[[138 144 140 124 117 118 121]
 [102 105 122 147 151 145 132]
 [128 106  98 117 136 149 155]
 [108 121 136 150 145 136 117]
 [139 145 144 127 114 109 110]
 [133 118 111 113 126 137 140]
 [136 139 135 127 117 115 117]
 [143 120 104 106 122 136 148]
 [145 154 149 124 106 103 112]]
:
[[145 154 149 124 106 103 112]
 [143 120 104 106 122 136 148]
 [139 145 144 127 114 109 110]
 [138 144 140 124 117 118 121]
 [136 139 135 127 117 115 117]
 [133 118 111 113 126 137 140]
 [128 106  98 117 136 149 155]
 [108 121 136 150 145 136 117]
 [102 105 122 147 151 145 132]]

[[118 131 129 123 130 157 143 125 155 124]
 [139 115 125 137 129 146 130 128 157 132]
 [131 120 127 132 130 117 111 157 142 130]
 [145 116 124 139 127 135 140 106 122 133]]
:
[[145 116 124 139 127 135 140 106 122 133]
 [139 115 125 137 129 146 130 128 157 132]
 [131 120 127 132 130 117 111 157 142 130]
 [118 131 129 123 130 157 143 125 155 124]]

[[141 138 124 117 132]
 [137 137 123 114 127]
 [132 137 123 108 122]
 [134 122 132 152 141]
 [146 125 130 156 149]
 [122 119 132 145 130]
 [127 138 125 102 118]
 [131 120 130 151 138]
 [128 136 123 106 119]]
:
[[146 125 130 156 149]
 [141 138 124 117 132]
 [137 137 123 114 127]
 [134 122 132 152 141]
 [132 137 123 108 122]
 [131 120 130 151 138]
 [128 136 123 106 119]
 [127 138 125 102 118]
 [122 119 132 145 130]]

[[120 153 156]
 [118 154 150]
 [150 103 105]
 [139 105 103]
 [138 101 106]
 [140 100 102]
 [111 150 147]
 [110 142 140]
 [108 151 150]]
:
[[150 103 105]
 [140 100 102]
 [139 105 103]
 [138 101 106]
 [120 153 156]
 [118 154 150]
 [111 150 147]
 [110 142 140]
 [108 151 150]]

[[133 116 124]
 [119 122 132]
 [106 120 135]
 [109 128 132]
 [147 116 130]]
:
[[147 116 130]
 [133 116 124]
 [119 122 132]
 [109 128 132]
 [106 120 135]]

[[128 139 126 132 119 137 120 138 131 121 125 151 137 118 152 125]
 [129 118 136 141 124 122 135 116 128 139 119 141 123 133 155 130]
 [119 142 131 115 119 137 130 138 132 121 127 124 116 118 125 129]]
:
[[129 118 136 141 124 122 135 116 128 139 119 141 123 133 155 130]
 [128 139 126 132 119 137 120 138 131 121 125 151 137 118 152 125]
 [119 142 131 115 119 137 130 138 132 121 127 124 116 118 125 129]]

[[115 126 132 118 120 128 124 138 121 127 106 117]
 [119 122 125 119 123 138 125 125 136 124 140 119]
 [144 140 121 137 127 154 115 128 136 122 138 125]
 [124 122 123 122 126 136 128 132 136 123 139 120]
 [143 127 115 136 134 147 127 128 114 119 111 116]
 [116 130 136 120 120 122 125 146 128 109 123 122]
 [106 103 124 110 127 116 142 130 144 107 132 125]
 [142 143 125 137 125 152 113 132 141 106 143 124]]
:
[[144 140 121 137 127 154 115 128 136 122 138 125]
 [143 127 115 136 134 147 127 128 114 119 111 116]
 [142 143 125 137 125 152 113 132 141 106 143 124]
 [124 122 123 122 126 136 128 132 136 123 139 120]
 [119 122 125 119 123 138 125 125 136 124 140 119]
 [116 130 136 120 120 122 125 146 128 109 123 122]
 [115 126 132 118 120 128 124 138 121 127 106 117]
 [106 103 124 110 127 116 142 130 144 107 132 125]]

[[141 135 149 125 131 107]
 [125 130 125 131 138 119]
 [130 153 121 116 143 149]
 [123 139 120 139 139 120]
 [128 135 134 104 130 124]
 [120 133 128 142 143 120]
 [132 136 134 139 123 118]
 [133 138 129 137 137 135]]
:
[[141 135 149 125 131 107]
 [133 138 129 137 137 135]
 [132 136 134 139 123 118]
 [130 153 121 116 143 149]
 [128 135 134 104 130 124]
 [125 130 125 131 138 119]
 [123 139 120 139 139 120]
 [120 133 128 142 143 120]]
---
[[141 136]
 [156 129]]
:
[[156 129]
 [141 136]]

[[134 146 126 129 142 122 119 119 116 124 134 124 111 139 114]
 [132 150 128 115 124 114 129 113 117 130 132 121 119 119 130]
 [119 149 126 128 133 128 130 142 134 121 119 129 111 113 140]
 [114 122 127 116 128 134 131 145 119 128 114 106 123 131 119]
 [142 143 134 130 141 131 134 136 130 138 142 121 133 137 117]
 [136 144 137 126 125 127 122 146 156 114 136 119 121 125 142]]
:
[[114 122 127 116 128 134 131 145 119 128 114 106 123 131 119]
 [142 143 134 130 141 131 134 136 130 138 142 121 133 137 117]
 [136 144 137 126 125 127 122 146 156 114 136 119 121 125 142]
 [134 146 126 129 142 122 119 119 116 124 134 124 111 139 114]
 [119 149 126 128 133 128 130 142 134 121 119 129 111 113 140]
 [132 150 128 115 124 114 129 113 117 130 132 121 119 119 130]]

[[115 123 132 127 130 122]
 [129 111 124 133 145 114]
 [115 142 137 118 120 142]
 [117 127 131 125 128 126]
 [139 126 124 133 131 127]
 [134 115 121 140 128 111]
 [131 122 124 133 131 121]
 [121 125 127 126 129 126]
 [152 114 114 144 131 114]
 [143 107 117 144 137 106]
 [137 110 121 138 139 111]]
:
[[143 107 117 144 137 106]
 [137 110 121 138 139 111]
 [129 111 124 133 145 114]
 [152 114 114 144 131 114]
 [134 115 121 140 128 111]
 [131 122 124 133 131 121]
 [115 123 132 127 130 122]
 [121 125 127 126 129 126]
 [139 126 124 133 131 127]
 [117 127 131 125 128 126]
 [115 142 137 118 120 142]]

[[130 149 146 137 108 113 142 151 135]
 [149 129 128 150 124 137 131 142 128]]
:
[[149 129 128 150 124 137 131 142 128]
 [130 149 146 137 108 113 142 151 135]]

[[117 115 134 144 148 129 118 155 111 113 137]
 [133 156 156 108 133 149 144 120 146 117 130]
 [120 150 134 130 108 127 117 134 111 122 101]
 [117 114 136 143 149 131 119 155 117 114 137]]
:
[[117 114 136 143 149 131 119 155 117 114 137]
 [117 115 134 144 148 129 118 155 111 113 137]
 [120 150 134 130 108 127 117 134 111 122 101]
 [133 156 156 108 133 149 144 120 146 117 130]]

[[144 119 144 142 113 126 127 142 102 100]
 [114 138 115 112 139 135 131 112 144 140]
 [103 105 139 116 136 111 122 124 131 105]
 [130 140 129 135 121 131 119 133 120 128]
 [113 118 130 117 139 115 126 123 131 109]
 [122 131 114 113 145 139 138 109 147 146]]
:
[[103 105 139 116 136 111 122 124 131 105]
 [113 118 130 117 139 115 126 123 131 109]
 [144 119 144 142 113 126 127 142 102 100]
 [122 131 114 113 145 139 138 109 147 146]
 [114 138 115 112 139 135 131 112 144 140]
 [130 140 129 135 121 131 119 133 120 128]]
---
[[106 118 134]
 [111 125 128]
 [108 121 132]
 [105 117 136]
 [109 123 130]]
:
[[111 125 128]
 [108 121 132]]

[[103 130 151]
 [126 137 115]
 [156 116 110]
 [123 111 149]]
:
[[126 137 115]
 [156 116 110]]

[[140 138 132 113]
 [125 124 133 127]
 [143 103 132 108]
 [126 115 132 126]]
:
[[125 124 133]
 [143 103 132]]

[[125 131 125 121 126]
 [124 124 138 101 112]
 [138 132 129 125 133]]
:
[[124 124 138]
 [138 132 129]]

[[128 128 128 129 127]
 [114 126 127 126 124]
 [127 127 135 144 107]]
:
[[114 126 127]
 [127 127 135]]

[[114 133 131 122]
 [105 138 139 117]
 [116 130 133 123]
 [132 120 120 130]
 [104 139 145 117]]
:
[[105 138 139]
 [116 130 133]]
